128 stands for zero in the data rows.
The rows trace a few hidden curves; rows on the same curve form a group. There are 2 groups.
Here is the table:
[ 92 153 117 136 165 146 160  92 125]
[ 95 155 115 135 165 146 163  98 121]
[153 107 135 125 100 115 104 153 133]
[149 170  98 102 116 136 166 214  77]
[126  74 111  82  86 177 154 117 157]
[154 104 151 142 101 100  76 142 141]
[ 90 152 140 170 187 113 124  64 134]
[123 138 138 153 144 108 115 116 128]
[134  71 110  71  80 187 160 126 151]
[ 92 152 146 179 186 102 107  54 144]
[119 116 134 145 139 117 111 102 144]
[117 121 162 178 152  73  60  73 160]
[ 90 158 127 150 180 133 151  78 128]
[135 116 168 174 139  68  52  96 155]
[149 111 134 121 104 126 113 158 129]
[150 153  95  89 102 153 172 211  82]
[149 175 109 115 126 121 159 204  82]
[141 112 169 164 131  73  55 108 154]
[142 109 168 161 124  75  57 109 149]
[152 101  98  59  80 184 172 173 118]
[140 160 135 150 144 109 123 145 110]
[ 96 156 112 127 156 147 168 106 116]
[ 94 152 151 182 187  96 100  52 145]
[152 110 131 120 101 120 115 157 129]
[152 161  99  97 109 143 168 215  79]
[ 94 148 148 178 183  94  95  54 146]
[131  70 108  77  79 184 156 125 154]
[150  91  97  61  80 189 172 165 125]
[146 173 126 142 142 108 139 173  93]
[107 138 157 185 170  83  69  61 154]
[143 121 119 112 110 136 139 154 122]
[150 165 101  98 109 142 172 214  78]
[120  72 116  90  89 175 147 102 159]
[154 103 149 136 102 100  87 148 135]
[136  71 106  69  79 186 164 134 148]
[153 102 152 135  98 103  83 145 138]
[115  80 122 114 109 154 128  97 163]
[ 99 141 152 181 175  89  88  62 151]
[143 164 135 147 140 105 130 156 105]
[154 114  94  68  81 182 179 185 106]
[144 173 122 137 142 113 136 178  93]
[117 122 164 183 154  74  60  71 158]
[153 135  95  76  90 167 176 202  94]
[132 135 117 108 122 150 153 147 118]
[ 98 144 154 179 178  94  91  56 148]
[139  81 107  65  81 191 165 139 143]
[119 121 134 149 143 111 113 107 139]
[114 146 112 118 135 151 161 131 115]
[116 107 139 141 137 124 111  96 152]
[149 174 108 120 128 126 159 202  80]
[151 108  96  62  80 183 176 178 110]
[147 174 116 131 135 115 148 191  89]
[153 105 137 132 104 114 102 155 131]
[106 149 106 119 147 148 166 119 113]
[ 89 160 124 143 176 138 154  85 127]
[121 145 115 111 130 149 166 137 113]
[ 87 160 126 143 179 136 154  83 129]
[114  84 128 118 112 150 123  93 159]
[ 99 154 111 123 155 149 166 110 116]
[156 141  95  77  94 163 175 206  89]
[122 118 164 175 149  71  54  85 162]
[103 140 160 185 175  87  80  56 152]
[123 120 167 180 151  69  59  80 156]
[105 139 159 187 172  82  77  58 153]
[153 120  96  65  85 177 178 192 103]
[116 101 134 137 129 125 113  94 150]
[155 109 154 141 107  97  72 139 137]
[110  99 128 138 130 124 115  88 152]
[151 107 100  61  78 187 174 181 118]
[116 105 131 147 135 121 110  94 146]
[148 115 125 118 104 129 128 157 123]
[120 126 133 148 141 112 114 109 137]
[115  86 128 130 122 139 119  90 158]
[ 87 154 142 174 184 105 116  57 143]
[129 113 172 178 143  71  52  91 157]
[150 179 117 127 129 121 153 197  83]
[139 164 132 150 144 103 124 153 107]
[112 148 113 118 143 150 166 127 115]
[ 88 156 128 154 181 129 150  76 129]
[111  82 131 122 115 145 122  91 158]
[149 170 104 102 111 133 166 212  79]
[148 116 126 119 100 131 118 157 127]
[134 156 136 151 149 108 122 136 114]
[149 173 105 116 120 130 160 208  82]
[123 135 137 153 145 105 119 110 131]
[148 109  94  65  80 177 179 185 110]
[128 137 117 113 122 147 153 145 118]
[147  88 100  60  78 191 169 153 134]
[114  68 124 100  98 170 137  98 164]
[153 104 146 130 101 112  93 150 136]
[145 174 122 134 141 109 142 180  89]
[144  85 104  64  76 190 165 144 139]
[ 96 156 114 131 163 146 166 100 122]
[ 87 160 131 157 185 121 144  70 129]
[155 100  95  59  78 187 171 169 122]
[ 90 160 134 161 187 118 135  69 135]
[132 151 136 148 148 102 124 131 120]
[151 106 163 151 108  85  63 129 142]
[149 175 116 131 136 111 145 187  88]
[151 107 165 153 111  82  60 123 145]
[145 125 122 109 109 138 133 159 125]
[115  76 125 107 102 158 131  96 163]
[143 170 132 145 143 105 130 162  96]
[144 171 129 140 143 107 134 168  96]
[153 139  96  78  95 162 177 204  88]
[118  84 129 128 119 137 117  86 155]
[145 108 170 158 118  81  55 117 151]
[136 125 118 109 114 140 142 153 119]
[121 143 113 113 130 148 164 135 114]
[117 116 135 149 139 114 108  94 146]
[120  69 122  96  95 174 143 103 160]
[ 93 158 118 131 161 150 164 100 118]
[114  73 128 107 102 162 129  95 158]
[149 144  97  83  98 157 177 208  87]
[143 117 123 113 109 132 132 158 123]
[151 177 113 124 129 120 155 199  81]
[153 157  99  87 101 153 173 209  84]
[145 107 166 157 118  78  57 118 145]
[127 138 114 110 124 145 158 147 113]
[152 125  94  66  89 174 178 196  97]
[152 104 146 132 103 109  92 148 132]
[107 149 109 117 147 151 168 124 115]
[122  67 119  87  89 179 145 107 160]
[133 133 118 112 115 145 144 150 119]
[124  68 115  87  92 178 148 113 160]
[ 86 159 131 161 183 123 138  70 134]
[ 87 157 137 167 184 116 133  63 131]
[155 106 158 144 107  89  70 137 144]
[ 91 157 140 171 187 109 120  59 136]
[109 132 161 187 162  78  69  61 154]
[ 97 146 153 187 176  92  87  53 149]
[135 110 171 170 132  74  52 104 152]
[151 171 105 110 119 131 166 213  78]
[137 108 169 165 135  74  53 103 155]
[148  96  99  59  78 192 167 158 134]
[156 131  94  71  87 172 174 203  94]
[103 151 110 121 154 151 166 115 115]
[138  79 105  66  75 188 162 137 144]
[124 144 134 151 145 103 114 121 124]
[ 95 153 149 176 183 105 113  56 140]
[133 150 140 152 144 105 118 129 121]
[152 104 163 149 116  86  65 130 141]
[ 88 161 119 138 175 143 156  88 125]
[115 125 161 181 161  75  62  67 158]
[126 118 166 173 145  74  52  87 156]
[152 161 100  89 108 151 169 214  82]
[108 134 165 183 165  78  70  65 158]
[117  91 131 132 121 134 116  88 156]
Some rows of the table again, each followed by its group:
[122  67 119  87  89 179 145 107 160] x
[ 89 160 124 143 176 138 154  85 127] j
[152 110 131 120 101 120 115 157 129] j
[129 113 172 178 143  71  52  91 157] j
[148 115 125 118 104 129 128 157 123] j
[132 151 136 148 148 102 124 131 120] x
[ 99 141 152 181 175  89  88  62 151] j
[151 108  96  62  80 183 176 178 110] x
[ 87 154 142 174 184 105 116  57 143] j
[ 91 157 140 171 187 109 120  59 136] j
[115  80 122 114 109 154 128  97 163] x
[120 126 133 148 141 112 114 109 137] x
[147 174 116 131 135 115 148 191  89] x
[146 173 126 142 142 108 139 173  93] x
[141 112 169 164 131  73  55 108 154] j
[149 170  98 102 116 136 166 214  77] x
[ 92 153 117 136 165 146 160  92 125] j
[117  91 131 132 121 134 116  88 156] x
[145 174 122 134 141 109 142 180  89] x
[ 99 154 111 123 155 149 166 110 116] j
[124  68 115  87  92 178 148 113 160] x
[143 121 119 112 110 136 139 154 122] j
[126 118 166 173 145  74  52  87 156] j
[156 131  94  71  87 172 174 203  94] x
[152 101  98  59  80 184 172 173 118] x
[154 104 151 142 101 100  76 142 141] j
[154 103 149 136 102 100  87 148 135] j
[139 164 132 150 144 103 124 153 107] x
[143 164 135 147 140 105 130 156 105] x
[ 95 155 115 135 165 146 163  98 121] j
[148 109  94  65  80 177 179 185 110] x
[ 90 158 127 150 180 133 151  78 128] j
[ 88 156 128 154 181 129 150  76 129] j
[155 106 158 144 107  89  70 137 144] j
[151 107 165 153 111  82  60 123 145] j
[123 138 138 153 144 108 115 116 128] x
[ 92 152 146 179 186 102 107  54 144] j
[115 125 161 181 161  75  62  67 158] j
[ 90 152 140 170 187 113 124  64 134] j
[120  69 122  96  95 174 143 103 160] x
[151 107 100  61  78 187 174 181 118] x
[ 88 161 119 138 175 143 156  88 125] j
[151 106 163 151 108  85  63 129 142] j
[ 90 160 134 161 187 118 135  69 135] j
[128 137 117 113 122 147 153 145 118] j
[107 138 157 185 170  83  69  61 154] j
[109 132 161 187 162  78  69  61 154] j
[149 173 105 116 120 130 160 208  82] x
[145 108 170 158 118  81  55 117 151] j
[134  71 110  71  80 187 160 126 151] x
[121 143 113 113 130 148 164 135 114] j
[127 138 114 110 124 145 158 147 113] j
[149 170 104 102 111 133 166 212  79] x
[122 118 164 175 149  71  54  85 162] j
[107 149 109 117 147 151 168 124 115] j
[143 170 132 145 143 105 130 162  96] x
[103 151 110 121 154 151 166 115 115] j
[121 145 115 111 130 149 166 137 113] j
[137 108 169 165 135  74  53 103 155] j
[118  84 129 128 119 137 117  86 155] x
[135 110 171 170 132  74  52 104 152] j
[ 95 153 149 176 183 105 113  56 140] j
[153 120  96  65  85 177 178 192 103] x
[149 144  97  83  98 157 177 208  87] x
[117 116 135 149 139 114 108  94 146] x
[153 104 146 130 101 112  93 150 136] j
[ 87 160 131 157 185 121 144  70 129] j
[153 135  95  76  90 167 176 202  94] x
[149 175 116 131 136 111 145 187  88] x
[ 96 156 114 131 163 146 166 100 122] j
[114  84 128 118 112 150 123  93 159] x
[145 125 122 109 109 138 133 159 125] j
[123 135 137 153 145 105 119 110 131] x
[116 105 131 147 135 121 110  94 146] x
[ 94 148 148 178 183  94  95  54 146] j
[ 86 159 131 161 183 123 138  70 134] j
[108 134 165 183 165  78  70  65 158] j
[116 107 139 141 137 124 111  96 152] x
[139  81 107  65  81 191 165 139 143] x
[149 174 108 120 128 126 159 202  80] x
[ 96 156 112 127 156 147 168 106 116] j
[152 104 146 132 103 109  92 148 132] j
[ 93 158 118 131 161 150 164 100 118] j
[117 121 162 178 152  73  60  73 160] j
[150  91  97  61  80 189 172 165 125] x
[149 175 109 115 126 121 159 204  82] x
[117 122 164 183 154  74  60  71 158] j
[ 97 146 153 187 176  92  87  53 149] j
[150 165 101  98 109 142 172 214  78] x
[112 148 113 118 143 150 166 127 115] j
[153 107 135 125 100 115 104 153 133] j
[151 177 113 124 129 120 155 199  81] x
[156 141  95  77  94 163 175 206  89] x
[126  74 111  82  86 177 154 117 157] x
[138  79 105  66  75 188 162 137 144] x
[144  85 104  64  76 190 165 144 139] x
[145 107 166 157 118  78  57 118 145] j
[135 116 168 174 139  68  52  96 155] j
[132 135 117 108 122 150 153 147 118] j
[ 87 160 126 143 179 136 154  83 129] j
[144 173 122 137 142 113 136 178  93] x
[103 140 160 185 175  87  80  56 152] j
[105 139 159 187 172  82  77  58 153] j
[140 160 135 150 144 109 123 145 110] x
[ 94 152 151 182 187  96 100  52 145] j
[110  99 128 138 130 124 115  88 152] x
[111  82 131 122 115 145 122  91 158] x
[153 105 137 132 104 114 102 155 131] j
[154 114  94  68  81 182 179 185 106] x
[142 109 168 161 124  75  57 109 149] j
[136  71 106  69  79 186 164 134 148] x
[133 150 140 152 144 105 118 129 121] x
[ 87 157 137 167 184 116 133  63 131] j
[155 100  95  59  78 187 171 169 122] x
[116 101 134 137 129 125 113  94 150] x
[114 146 112 118 135 151 161 131 115] j
[120  72 116  90  89 175 147 102 159] x
[150 179 117 127 129 121 153 197  83] x
[ 98 144 154 179 178  94  91  56 148] j
[153 139  96  78  95 162 177 204  88] x
[144 171 129 140 143 107 134 168  96] x
[152 125  94  66  89 174 178 196  97] x
[149 111 134 121 104 126 113 158 129] j
[106 149 106 119 147 148 166 119 113] j
[143 117 123 113 109 132 132 158 123] j
